(in the rows, 128 means zero)
A single turn carries every row of the set below to another of its rows. Some are shown first; where does it send the rows asked next?
tob: [118 138 144 129 109 134 120 143 147 128 131 104]
por: [142 107 118 124  94 143 145 106 159 128 127  74]
feto: [128 130 157 124  92 121 113 127 146 129 142 105]
Vodiv: [137 104 120 118  89 143 147 112 163 138 126  73]
fuzek: [120 106 153 143  99 112 105 119 136 149 127  85]
bofe: [135 128 149 115  90 114 107 123 139 133 140 103]
ref: [110 112 149 151 110 124 113 131 140 146 121  86]
lusor: [137 104 120 118  89 143 148 111 163 138 126  73]
Teki: [142 107 120 126  93 143 145 105 160 128 128  74]
Geru: [137 104 121 119  89 144 148 112 163 138 126  74]
vum: [139 130 136 108  96 113 105 125 132 135 135 101]
Viki: [114 108 155 149 102 118 110 125 140 146 126  86]
Renu: [136 133 125 108 105 118 107 132 130 135 128  99]
Reda: [137 104 120 119  90 144 148 112 164 138 125  73]
kom: [125 111 151 126  75 119 123 120 133 136 131 121]
vul: [131 110 138 117  77 114 118 118 124 139 127 117]
sata: [138 108 129 125 100 110 130 101 128 160 123 115]
kud: [134 107 143 132  94 112 132  99 136 157 129 118]
Zal: [142 107 118 125  93 142 145 105 159 128 128  74]
nolib: [137 104 120 118  90 144 147 112 163 138 126  73]
Zur: [109 119 145 138  92 137 134 138 139 132 122 121]
luzet: [127 116 114 130 118 124 138 118 128 159 111 113]
Lekil: [110 113 140 148 116 125 113 135 136 147 116  84]
vufe: [125 108 134 133 107 110 102 122 126 152 119  82]
Gul: [117 122 118 124 103 133 129 141 124 137 111 116]
Bop: [141 107 117 125  95 144 146 107 160 128 127  74]
kiro: [137 104 120 118  89 143 148 111 163 138 126  73]
Pav: [141 107 118 126  94 144 146 107 160 127 127  74]
pemo: [137 104 121 119  89 144 148 111 164 138 126  74]
Tenup: [119 119 122 139 120 132 143 123 136 155 112 116]
Maved: [125 105 144 137 100 109 102 118 129 151 124  83]
rit: [115 114 131 142 118 122 110 134 130 149 113  82]
muvur: [126 118 114 115  97 124 122 133 117 140 112 114]
fiza: [132 113 123 112  86 115 117 123 118 141 119 115]
tepep: [125 109 151 142  96 120 139 105 143 154 130 120]
nuv: [128 138 123 114 113 126 113 141 133 133 124 100]
nipu: [135 112 117 124 109 116 132 108 124 161 116 113]
boz: [121 111 129 135 114 116 105 129 126 151 114  81]
Zari: [141 107 117 125  95 143 146 106 159 128 127  73]
zadev: [110 123 130 134 100 138 133 143 133 134 114 118]
Sotif: [141 107 119 127  94 144 147 107 161 127 127  74]
pavu: [115 115 153 136  81 128 129 128 139 133 129 122]
Rekez: [141 107 120 126  93 144 146 106 161 128 128  74]
zud: [137 104 120 119  89 144 148 112 164 138 125  73]
ret: [120 134 155 130  99 129 118 136 149 127 138 106]
tidu: [121 139 131 122 114 133 118 145 140 130 125 102]
Tasaf: [117 113 148 148 104 128 144 113 147 152 126 120]
fev: [114 117 136 147 114 134 146 121 143 153 118 118]

Reda moves to kiro
rit moves to Maved
tidu moves to vum
Where do these go?
fiza moves to pavu
luzet moves to kud

A single turn carries every row of the set below to another of its rows. Some are shown first; where does it send the rows asked next?
Pafof: [128 138 129 126 134 146 126 137 124 114 107 126 150 139 126 124 152]
Fug: [125 136 110 143 119 119 129  99 128 121 133 127 106 127 122 118 117]
buk: [149 143 138 138 138 130 111 137 117 142 142 151 133 128 129 113 137]
Laga: [154  96 118 112 122 119 131 135 135 129 137 129 108 112 125 132 114]
Gosaz: [137 144  98 116 131 124 123 149 122 125 122 136 163 135 128 122 125]
Badem: [151 141 111 134 127 132 134 146 124 147 125 125 154 130 131 112 122]
vil: [117 132 106 147 120 117 117 114 130 109 135 137 109 130 117 117 123]
Putis: [128 127 121  97 128 125 146 130 125 118 102 120 107 134 127 111 105]
zek: [105 125 109 115 120 122 127 140 123 133 121 138  88 135 124 126 121]
Zalol: [144  96 156 127 132 119 121 134 123 130 124 128 138 130 124 119 122]
fopav: [142 144 154 112 120 113 121 131 106 123 137 134 155 122 124 123 130]
Ketur: [133 127 121 102 130 109 125 138 119 130 127 149 101 129 125 104  98]
kose: [131 100 141 105 134 113 117 130 121 107 117 130 148 136 123 132 124]
kiru: [150 110 115 111 126 128 132 145  99 139 136 131 122 116 124 157 118]
naso: [140 120  94 138 130 142 129 140 122 115 112 116 120 138 125 122 145]
pifo: [129 153 101 127 123 132 134 139 114 132 116 121  93 127 123 118 135]
vepu: [144 114 161 128 130 122 127 114 124 121 140 127 124 114 132 127 129]
Kovuk: [157 157 111 117 139 126 131 143 119 127 136 128 149 123 139 130 119]
kolez: [128 155  98 123 126 124 124 143 110 127 126 134  92 125 123 121 133]
gan: [121 150  93 119 120 124 127 134 111 135 117 132  99 130 118 116 132]
sina: [136 104 107 107 123 131 130 149 102 129 123 128 132 123 119 157 124]
toba: [146  98 110  98 123 119 131 134 135 111 129 126 115 116 125 141 117]
lal: [141  89 112 115 120 123 126 145 140 118 127 130 116 118 119 130 122]
rizet: [115 135 115 112 128 122 130 141 121 121 128 132  83 129 131 137 121]
zipir: [127 136 111 147 119 140 127 155 128 133 118 126 146 123 116 133 134]
lol: [142 100 117 125 122 135 130 156 105 142 128 128 127 121 118 148 123]
kob: [124 135 153 116 113 130 125 127 115 129 116 127 133 146 115 103 140]
Pabiv: [117 130 120 120 122 127 139 134 123 139 122 125  82 129 131 128 120]
navo: [149 152 116 135 127 124 125 137 117 150 146 138 133 110 125 138 117]
sopab: [128 151  97 108 124 124 131 125 117 127 120 129 150 120 121 151 123]
toz: [124 147 144  95 121 116 114 123 108 113 128 141 134 144 118 118 135]
gamo: [142 151 163 115 124 124 124 127 111 123 137 130 120 135 125 115 134]
nol: [133 128 133 121 134 127 131 161 129 107 118 133  98 130 127 109 112]
Pono: [131 136 146 108 115 115 124 128 108 121 123 130 163 129 120 121 133]
Sefo: [140 149 121  97 136 124 124 102 111 134 124 139 146 132 131 130 131]
Tasov: [127 116 143 104 131 110 114 112 121 101 136 142 135 121 127 137 129]
Ripu: [120  97 146 124 119 122 122 115 127 121 119 133 141 127 120 119 134]
siv: [144 131  81 105 133 121 126 109 109 126 124 129 122 135 128 130 130]
rori: [159 130 100 139 137 124 116 136 113 133 146 139 106 127 130 119 132]
vizub: [122 141 109 141 124 122 126 109 130  99 132 124 106 127 123 128 123]
Tedof: [139 137 157 124 115 122 126 137 111 124 127 125 157 125 122 117 135]
soz: [152 113 152 104 141 109 122 121 116 120 134 129 134 123 133 136 115]

Pono moves to Tedof
Fug moves to vizub
Where do these go?
buk moves to Sefo
zek moves to Pabiv
nol moves to Ketur
toba moves to lal
Gosaz moves to Badem
soz moves to kose
rori moves to siv
lol moves to kiru
kolez moves to gan
kob moves to gamo
Ripu moves to vepu
navo moves to sopab

A single turn carries every row of the set below to another of its rows. Some are shown first; where does it send the rows asked next?
Dovu: [152 145 120 151 117 117  98 140 135 116 143 115 104 140 102 116]
kapa: [130 150 136 123 116 128 117 137 164 125 131  90 141 122 119 109]
zumas: [124 158 126 151 127 140 134 115 105 140 110 110 123 122 116 128]
puli: [149 174 118 143 139 104 126 140 119 134 107 120 105 132 109 102]
tuvov: [126 155 145 127 105 144 130 138 123 138 154 106 104 125 101 107]
zeze: [154 159 152 129 120 128 113 140  93 118 135 113 109 135 113 115]
bubim: [158 162 127 138 103 145 119 129 152 114 128 104 118 106 107 124]
rupu: [147 153 125 117 116 136 110 128 125 120 137 116 130 130 135 145]
vele: [145 146 130 136 114 104 141 118 118 142 104  89 114 132 103 106]
gazi: [147 158 134 133 116 112 123 128 133 101 101 137 126 131 120 130]
Lafu: [123 158 114 156 114 117 129 132 147 116 145 126 122 120 106 118]
Pinun: [150 155 127 124 127 121 121 164 126 111 135 136 114 132 122 122]
revuv: [142 146 121 136 117 128 114 125 119 101 138  83 140 136 106 129]
disan: [144 167 129 121 107 128 111 158 102 132 123 112 126 117  96 131]
fudel: [152 151 157 109 117 131 115 141 138 138 119  93 129 136 122 126]
volo: [129 159 129 116 134 124 108 104 145 134 115 108 134 129 120 128]
gekur: [153 162 125 144 136 126 140 143 130 129 142  90 142 132 115 121]
reto: [137 155 138 134 121 121 119  87 125 117 124 105 123 129  99 124]
dapi: [150 159 124 148 101 122 115 119 137 138 114  99 150 125 116 103]
mabot: [153 169 137 117 133 128 136 153 135 128 130  99 135 136  96  97]
duta: [108 158 124 118  95 116 110 122 131 137 108 114 117 125 110 124]
Zat: [134 166 138 134  98 129 121 144 122  88 134  99 104 126 114 110]
nagoz: [106 169 119 139 119 120 113 116 144 114 112 125 120 124 102 115]
voz: [112 146 122 131 101 128 145 157 118 122 121 106 123 120 108  98]
lagav: [147 153 138 139 131 107 126 133 144 110 122 121 117 155 132 116]
ges: [129 165 154 141 136 126 135 123 135 122 121 114 108 146 121  92]
ded: [159 172 124 143 114 136 103 126 115 133 141 102 121 140 128 121]
zekas: [122 163 101 124 109 122 134 134 126 148 113  95 129 114 109 111]
nomif: [135 146 132 114 122 123 131 126 103 128 110  87 142 131  97 110]
fes: [128 150 145 151 121 115 111 150 115 126 110 100  91 128 106 106]
siso: [124 142 157 136 133 124 119 136 142 130 119  97 131 122  91  96]
bab: [131 154 140 115 115 143 115 135 117 141 139  83 115 133 111 135]
guve: [131 146 119 138 102 135 127 138 104 141 116 133 120 118 103 128]
tev: [130 139 148 130 109 131 115 117 137 101 130 124 114 117 113 130]
namu: [152 162 109 144 121 128 137 152 141 122 123 118  96 127 125 116]
pivap: [142 175 130 116 129  98 123 150 150 122 118 106 115 135  98 106]
mago: [148 154 105 119 100 135 115 121 131 120 138 113 104 122 105 136]
gule: [142 158 133 120 107 131 113 161 127 114 133 110 110 148 129  94]
petog: [150 159 121 141 133 114  92 122 146 123 121 106 141 133 106 116]
petep: [131 156 131 131 117 142 123 139 128 133 101 102 124 143 115  77]
nisir: [130 144 123 140 134 144 125 117 137 118  94  95 128 120 100 119]
vav: [121 155 125 115 123 114 132 154 114 129 119 133 110 121  95 104]
Kek: [144 147 115 124  99 130 134 133 119 131 127 116  89 139  99  98]
fub: [118 162 136 106 133 117 120 131 127 146 115 102 132 129  98  97]
Lut: [124 137 132 133 129 127 125 143 129 124  91 125  99 123 103 106]

nomif moves to gule
Zat moves to dapi
Where do these go?
disan moves to fudel
bab moves to mabot
puli moves to tev
gekur moves to ges
revuv moves to petep
volo moves to vav
voz moves to ded

A single turn carries every row of the set below to another of its rows. Some are shown first; where does it send the rows asked next?
tiri: [132 129 114  98 145 108 153  90 147 123 113 162 180 121 133 134 125 103
 104 148 117 165 130 140 124 129]
Neb: [125 120 129  88 133 110 111  96 144 126 129 147 134 115 153 116 116  77
  98 133 122 118 149 137 127 141]
Vomav: [114 131 130  82 125 101 151  92 123 140 117 136 158 129 146 111  96  98
  90 141 102 173 143 113 154 138]
lof: [114 126 136  89 134 110 122  72 106 127 124 134 146 123 110 151 111 107
  96 141 121 154 147 126 133 117]
ses: [116 169 127 115 118  97 129 107 134 144 132 142 165 113 123 116 103 101
  96 139 108 148 144 123 132 139]
Nemi: [139 133 130  96 113 103 133  88 134 156 129 124 146 118 148 123 120 111
 102 101 121 140 170 124 149 130]
Kemo: [128 135 102 101 121 103 136  72 125 145 136 123 141 115 148 114 107 111
  82 152 113 139 140 129 124 141]
Mogi: [128 118 139  72 132 127 111 101 137 142 106 154 145 117 139 108 106 134
  90 149 129 159 126 134 127 124]
tativ: [117 135 112 100 147 126 117  82 116 123 123 164 144 100 129 111 113 126
 113 140 115 162 132 132 114 125]
tezu: [133 142 135  71 164 114 131 101 131 129 116 166 153 126 126 153 114 112
 118 130 135 165 145 120 148 138]
kuf: [130 134 140  94 162 113 125  98 121 139 120 143 153 108 148 132 121  96
 108 147 128 147 166 148 137 154]
Kunot: [147 126 116 102 128  87 143  99 147 135 130 142 152 150 144 138 115  97
  99 147 138 166 144 101 148 147]
lesi: [156 138 115  99 140 129 134 112 143 141 143 144 152 119 142 135 113 141
 110 148 126 133 126 121 139 119]
loto: [148 113 108 106 127 104 145  92 147 123 113 145 145 133 145  93 135 118
  86 114 127 148 141 114 151 134]
dom: [103 139 108 100 125 120 114 102 127 132 120 164 148 137 114 122 120 105
 110 146 131 169 165 127 148 158]
bilud: [133 130 126 103 118 138 139 110 135 119 109 146 161 150 119 105 130 127
 126 131 126 155 161 126 154 125]
keza: [111 137 126  88 120 133 139  95 127 112 116 157 146 147 123 137 114 115
 120 141 115 147 137 113 135  99]
kas: [134 121 115 119 140 110 132 107 140 123 132 161 144 134 141 128 112  90
 121 121 118 127 165 118 142 156]
lidu: [157 128 127  79 141 126 123  84 130 106 128 136 149 133 138 128 118  89
 108 152 147 137 126 133 134 117]
Pubo: [142 107 114  94 133 129 124  98 141 117 129 151 120 131 141 124 113 108
 127 120 138 123 138 122 130 125]
kazem: [140 136 146  86 129 107 150 105 151 130 133 147 121 142 131 111 109 128
 104 114 112 138 147 112 151 131]
rig: [120 149 120  59 131 126 141  93 150 128 142 161 156 121 130 119 126 105
  98 146 124 148 144 155 122 133]
mekeg: [141 155 111 102 140 122 105  98 137 128 130 153 147 123 114 136 128 130
 114 165 146 154 142 130 137 142]
Bonup: [141 123 125  85 109 116 122  81 158 143 127 150 137 126 138  86 102 112
 105 114 119 158 151 135 124 140]
dotag: [133 141 119 105  98 118 119 106 153 129 109 141 144 131 148 113 101 107
  93 128 114 140 148 116 169 147]
rore: [149 138 128  89 141 117 123  85 134 139 108 145 131 138 158 133 116 142
 106 133 136 150 149 112 111 129]
kabi: [131 129 128  82 132  88 113  90 120 148 140 139 136 113 117 121 117 103
  82 124 149 153 140 130 125 140]
vofo: [126 140 139  73 109 132 130 104 135 126 127 126 144 127 124 101 136 118
 108 135 127 141 146 148 140 110]
Zipi: [148 132 142 101 128 115 110  90 157 145 133 131 147 144 148  93 118 122
 105 144 135 130 150 116 147 126]
Taf: [135 159 119  69 120 127 110  80 116 136 130 130 130 131 134 106  99 129
  93 134 135 156 141 122 137 138]
zumir: [138 127 105 133 139 112 138  96 107 115 126 147 141 123 127 123 124 104
 129 133 126 157 142 123 132 130]
dama: [149 159 119  95 128 114 146 112 147 129 128 161 153 141 151 110 115 130
 120 134 128 178 133 112 134 135]
dar: [136 122 116 114 144 110 126  89 136 131  93 151 177 132 136 122 104  97
  94 132 114 157 150  98 132 135]
valal: [157 132 107  81 133 123 144 100 137 124 129 151 154 143 103 135 104 118
 102 116 128 168 142 104 148 134]
Muz: [122 138 134  87 117 113 135 103 132 127 121 142 166 135 117  98 137  94
  95 128 117 158 172 143 148 145]
zut: [124 148 113  98 127 113 120  90 130 117 146 148 171 126 123 133 100  83
 102 155 128 152 120 129 152 132]

lesi moves to Mogi
kas moves to bilud
lof moves to zut
Where do these go?
kuf moves to dom
Nemi moves to dotag
Vomav moves to Kunot

A single turn carries every row of the set below to another of its rows. Some are shown first; where does it send the rows asked next?
vud: [101 130 132 141 143 144 132 115 109 153 171 105 115 117 119 121 118 105
 140 112 129 135 125]
Nisob: [143 134 127 138 161 148 126 104 114 151 156 118 117 133 105 132 127 112
 134 129 110 125 102]
vive: [107 133 132 114 145 135 109 123 138 121 139  86  94 145 103 132 137 135
 115  84 151 127 123]
vaduz: [131 127 125  89 151 148 130 111 149 101 144  99 104 142 115 143 135 108
 127 118 105 102 120]
suz: [119 150 108 115 148 141 135 105 134 102 141  93 108 133 117 146 128 136
 132  89 134 120 129]
defib: [135 132 126 138 151 140 123 112 114 153 156 119 108 129 102 141 123 106
 124 133  98 125 111]
Beset: [128 116 146 150 159 139 116 134 137 133 163 101  74 123 118 130 154 108
 138 125 116 117 140]
ligel: [129 139 146 107 127 140 116 124 143 112 129  88  93 128 105 129 145  90
 113 115 137 132 104]
Fel: [134 122 153 144 161 143 119 121 133 138 153 107  77 136 122 130 150 110
 133 135 111 109 143]
roko: [122 146 110 116 146 144 137 106 131  99 140  94 109 133 120 141 127 140
 126  89 136 120 125]
tuko: [114  98 141 148 153 138 132 122 120 124 159 101  93 120 123 108 114 131
 133 115 121 125 137]
rabe: [130 141 145 118 138 137 110 118 134 113 140  91  92 130 105 135 139  88
 113 104 139 135  87]
ruti: [110 134 136 113 146 136 107 124 138 118 142  90  98 147 100 128 134 129
 116  84 156 129 122]
kasi: [105 136 131 110 145 136 111 125 138 120 145  87 100 144 105 128 139 132
 117  84 156 127 124]
rad: [122 139 150 112 127 139 108 114 136 117 128  89 101 121 105 138 143  99
 120 105 142 128  93]
fadup: [130 118 147 149 159 140 114 135 140 129 159 102  76 120 119 136 148 105
 134 137 111 117 134]
Ganof: [129 117 147 141 165 145 109 128 130 130 160  93  78 123 127 130 157 105
 124 136 121 114 138]
niv: [120  99 141 149 155 143 131 124 121 122 157  98  89 118 127 111 114 132
 134 119 122 126 136]
bona: [140 142 143 143 156 141 128 108 107 155 151 113 102 138 107 139 132 105
 134 128 105 127 113]
buzes: [125 124 123  91 147 147 131 109 150  96 142  94 107 142 112 131 131 113
 126 117 105 103 122]
furas: [134 121 123 103 150 149 130 108 156  99 144 107 113 140 115 132 133 103
 117 112 110  99 129]
neri: [119 147 108 116 148 147 138 103 132  97 140  96 107 135 122 144 127 132
 128  90 134 120 127]
beba: [132 130 123  99 138 151 142 110 155 102 133 101 112 142 108 130 134 104
 119 120 108 112 115]
vesuv: [ 98 127 133 138 139 139 130 116 110 149 171 106 108 116 119 117 117 108
 142 112 127 137 123]
vibez: [100 129 133 143 144 138 135 114 108 146 170 105 111 114 121 121 117 107
 141 111 130 136 125]
Bagez: [115  97 141 147 150 141 133 124 121 122 156  99  94 114 128 113 115 132
 135 114 116 127 138]
giru: [137 134 122 143 150 141 127 106 104 155 154 119 105 129 105 138 125 112
 126 123 100 125 114]
mase: [131 135 151 107 134 140 106 120 138 120 129  94  95 127 104 146 143  98
 119 106 137 127  92]

suz moves to vesuv
ligel moves to Fel
kasi moves to tuko
Where do these go?
neri moves to vud
rad moves to Beset
rabe moves to Ganof
defib moves to mase

